rotation steps, each row followed by its count of steps
The counts run from 0 to 296.
[-81 475 -34 -25 224 16 277 12 -29 30 119 -78 38 -106 -339 -258 -147 77 153 111 157 -87 303 -217 180 -115 127 122 162 73 96 -12 -194 90 -2 52 168 -1 -236 12 51 -139 -10 -27 83 92 -147]	117
[18 161 77 42 117 87 22 60 -19 136 -28 -58 31 35 -476 -173 -155 158 98 147 133 -191 226 -95 179 -367 -50 216 45 76 34 2 -256 110 -78 96 164 77 -213 -38 -23 165 -99 -74 18 124 -156]	111
[-218 221 131 36 92 120 131 -130 -221 -86 105 68 -89 -45 -274 -82 -255 112 140 -2 -27 -174 319 -98 113 -114 -4 183 137 75 20 -179 -150 236 -138 -83 374 -69 -160 121 -36 12 42 107 52 77 -84]	84
[-111 290 95 -59 -17 86 116 22 7 104 79 -144 89 209 -40 -23 -170 22 139 -222 26 22 291 154 151 -233 98 -213 270 282 95 -85 -190 136 -150 -139 109 6 -228 187 68 3 148 45 150 117 215]	207
[-136 171 171 125 -9 159 189 -104 -185 63 -113 110 -193 44 3 112 -30 -62 -64 -28 16 -178 96 30 96 15 168 251 101 219 147 -153 -360 151 61 -138 257 -18 -275 290 137 15 72 -2 153 88 -136]	278
[-160 58 182 -14 -90 147 39 -36 -228 -23 71 -125 -50 -33 -234 131 -262 20 96 64 67 -211 168 223 178 -142 -50 94 165 -33 -18 -212 -270 140 -30 58 263 37 -252 181 23 112 117 -154 26 178 -80]	56
[-60 212 87 108 126 285 87 -189 -189 18 123 -79 -56 -116 -202 -115 -60 -47 -26 52 211 -84 250 63 105 19 219 23 23 224 124 -183 -177 219 31 -132 32 -43 -240 272 126 206 97 -93 195 171 -18]	48
[-156 286 166 57 -122 119 229 -88 -222 -7 84 -64 -145 148 -184 36 -252 -68 239 -22 79 -184 95 130 154 -66 18 184 11 184 -19 -111 -230 151 108 147 103 126 -208 186 -14 -72 13 -78 183 192 -91]	264
[42 59 64 -2 254 151 13 -26 -126 18 -48 271 -85 -55 -200 -145 -128 74 -63 38 125 -199 300 -142 76 -169 92 54 50 81 259 -113 -359 179 -130 -85 299 -23 -273 82 74 172 -5 -20 -29 65 -221]	98
[30 193 209 -3 172 115 111 42 -101 -172 -58 101 -117 130 -160 -60 -178 -18 -21 186 57 -182 191 -3 43 -283 62 134 -149 -42 17 -4 -392 184 -13 214 274 115 -245 8 -8 -37 -175 -159 -44 82 -260]	108
[-7 332 125 -136 325 148 124 -71 45 -64 88 76 15 45 -71 -153 93 13 -138 -17 32 -97 310 -146 71 -252 323 79 -65 295 120 79 -143 74 -75 -42 264 1 -250 103 69 -25 -60 96 -19 -37 95]	154
[-91 188 188 35 100 280 151 -93 -332 -80 102 -48 -95 -20 -93 177 -100 -64 19 -13 62 -209 98 211 133 39 206 31 51 81 63 -181 -270 161 97 139 199 -58 -310 229 112 0 -20 -263 65 178 -56]	52
[20 -55 313 -40 21 317 -67 -134 -192 12 -4 -4 -24 138 -81 177 -83 6 -23 -85 -84 -146 167 186 102 -203 135 112 -46 261 38 -98 -267 164 52 -46 204 7 -284 256 -2 245 87 -14 112 -5 -70]	19
[-70 152 56 -122 9 114 66 91 -90 91 27 16 -25 -1 -128 103 -442 -128 32 -64 52 -53 150 -10 239 -149 120 118 193 243 -31 -194 -193 300 -155 -202 -24 96 -298 87 -20 85 298 -86 122 83 -57]	27
[8 89 66 55 51 345 50 16 -99 107 95 -119 -8 115 -272 75 -167 -35 13 116 3 -100 24 124 221 -139 155 77 25 396 -73 -47 -169 295 114 -4 -5 13 -315 134 1 236 65 -192 156 272 -102]	37
[-136 135 172 178 125 181 104 -36 -255 -18 -40 48 -250 176 -29 113 -102 -24 -136 -16 -52 -154 86 54 92 -219 -65 114 4 113 -21 -192 -260 340 -128 83 286 -89 -224 196 55 36 -104 -58 -26 223 -71]	69
[40 256 126 -2 17 249 133 -70 12 154 130 -272 99 160 -126 -23 102 6 6 -94 -5 -100 91 169 126 -288 236 -107 8 373 38 100 -200 143 37 64 171 16 -298 167 112 106 -118 -96 81 38 132]	194
[-104 164 228 -65 73 324 -73 -85 -160 49 251 -89 -110 171 -199 20 -319 9 136 15 26 -71 263 127 270 -235 34 41 35 167 -53 -184 -141 267 -47 -150 42 -46 -131 155 -38 126 177 64 237 175 -86]	33
[-4 273 197 -299 226 -26 138 99 16 -57 140 22 171 -43 -20 -37 -183 -15 21 -95 122 -30 353 -23 119 -276 284 -148 89 107 119 -4 -182 73 -208 -8 187 133 -312 67 -39 -125 136 -99 35 -191 72]	169
[-111 141 246 -43 189 42 93 -99 -239 -119 -7 180 -285 47 -54 -8 -317 -99 -36 91 123 -135 276 -84 186 -151 5 236 11 32 -7 -192 -214 184 -140 -129 196 126 -181 93 -13 -50 147 63 75 87 -72]	293
[-66 224 113 69 -91 134 149 0 60 -1 -107 -116 66 252 109 72 -85 -106 -57 -46 -137 -85 54 170 -6 -276 200 -161 139 395 40 -83 -294 242 10 10 201 67 -342 167 124 64 82 -104 67 89 31]	211
[-56 335 275 -97 257 56 155 96 -48 -85 21 -25 -2 334 -135 44 -89 27 -25 139 94 -34 297 60 51 -327 128 17 5 65 17 47 -158 -44 -63 63 338 107 -270 59 16 -198 -76 9 -3 172 103]	141
[-86 412 241 78 15 29 127 81 -166 -137 19 -150 100 42 -308 -209 -55 164 180 149 48 -36 351 15 53 -240 9 131 136 -20 2 -48 -237 147 -33 88 319 32 -158 20 49 -86 -171 -9 145 -34 -1]	123
[-95 62 295 -30 223 331 -18 14 -271 -88 130 25 -46 194 -55 103 -235 -70 34 74 86 -30 172 201 132 -149 200 -5 -164 251 -27 -112 -144 258 -25 15 19 35 -288 134 19 97 -24 -157 164 179 26]	35
[22 246 127 -18 123 -54 172 199 15 123 -118 -111 210 -28 -345 -46 -61 180 61 161 114 -76 351 47 101 -197 89 50 203 140 78 43 -177 -15 -65 76 248 160 -334 -37 83 19 -71 -84 94 81 57]	128
[-45 334 254 -23 129 79 131 69 16 12 64 -53 40 254 -182 -87 -37 119 82 109 57 -69 403 20 141 -325 37 12 89 26 62 -1 -205 -62 27 -7 358 58 -172 24 25 -193 44 174 -15 219 47]	140
[-17 -41 120 -124 47 147 128 103 -150 57 -26 40 -58 209 -74 191 -232 -77 51 -120 74 -152 51 245 55 -130 124 -5 -59 262 107 -19 -322 206 5 205 75 139 -318 152 22 66 -36 -250 189 135 -117]	249
[-86 346 93 -133 92 -125 197 117 84 -127 -71 -50 53 146 -97 -34 -229 -14 13 146 61 -86 214 -55 141 -408 27 169 91 58 -166 25 -182 45 -152 35 233 268 -285 -105 -27 -90 25 -79 -113 63 72]	146
[-21 -3 308 37 92 198 33 -27 -247 -89 -128 165 -114 175 -93 161 -112 67 -77 70 57 -166 231 203 107 -155 27 204 -35 163 101 -103 -257 9 102 -20 320 85 -279 252 75 149 -26 4 128 236 -27]	283
[-222 313 91 54 38 85 206 2 -205 -119 59 13 -189 92 -37 18 -312 -37 66 95 98 -110 186 10 104 -76 -24 37 201 31 -20 -271 -207 256 -87 -35 240 -38 -217 148 119 -149 159 -32 38 254 -79]	67
[37 297 76 3 120 -66 240 84 35 21 -245 10 88 -109 -55 -96 -30 10 -181 96 150 -121 216 -139 39 -184 220 33 156 68 187 -14 -332 86 -128 -38 225 149 -437 103 146 0 -5 -133 -24 7 -53]	132
[-19 142 99 -36 347 25 148 35 -161 19 -61 91 -45 -11 -313 -175 -79 61 -67 122 236 -155 239 -122 51 -186 147 64 -115 112 138 74 -214 128 -233 130 123 87 -265 -42 77 71 -202 -196 75 90 13]	114
[-38 27 314 70 91 153 75 -33 -308 39 -59 80 -210 207 -153 223 -157 -9 -8 -28 6 -172 244 143 93 -154 -41 210 -5 83 12 -132 -312 37 -33 8 346 76 -230 209 2 -29 -49 30 168 154 11]	282
[96 132 242 7 216 100 126 -15 -183 -51 -35 -6 8 -22 -323 -3 86 75 46 67 71 -168 258 101 88 -264 64 167 -93 -24 84 31 -307 5 -104 175 366 68 -266 115 25 23 -288 -70 39 31 -4]	125
[54 262 159 -242 279 15 180 85 -9 63 21 1 69 48 32 14 -66 -110 -84 -159 12 -42 210 -72 123 -264 374 -176 32 198 114 -14 -279 149 -246 -66 129 32 -305 47 -51 -85 10 -124 -4 -212 -12]	170
[-131 200 255 -62 -59 165 105 -209 -124 -79 -130 -54 -43 218 87 31 -91 -122 -93 -13 -31 -122 3 150 17 -228 144 236 -154 285 -58 -34 -293 152 100 50 63 233 -319 213 131 181 71 -111 69 35 17]	2
[-192 206 97 73 60 198 121 31 -299 12 161 -224 -57 -28 -239 113 -237 38 140 -6 66 -54 225 141 202 27 85 -24 169 150 49 -217 -100 228 -55 -67 121 -90 -242 148 40 -50 49 -98 231 141 47]	50
[9 209 262 -262 36 33 -12 -61 -1 -157 99 -86 192 29 -191 -66 -133 145 120 -33 -30 -164 369 109 158 -438 107 120 12 4 -34 71 -206 -44 -125 12 332 203 -281 4 -93 42 84 43 -34 -170 47]	163
[5 180 115 -48 68 148 124 -220 60 27 15 -27 50 88 79 -113 36 2 -73 -138 100 -93 272 110 66 -225 217 -163 125 286 252 -94 -240 30 -187 -112 144 69 -275 295 202 188 119 -18 95 37 148]	205
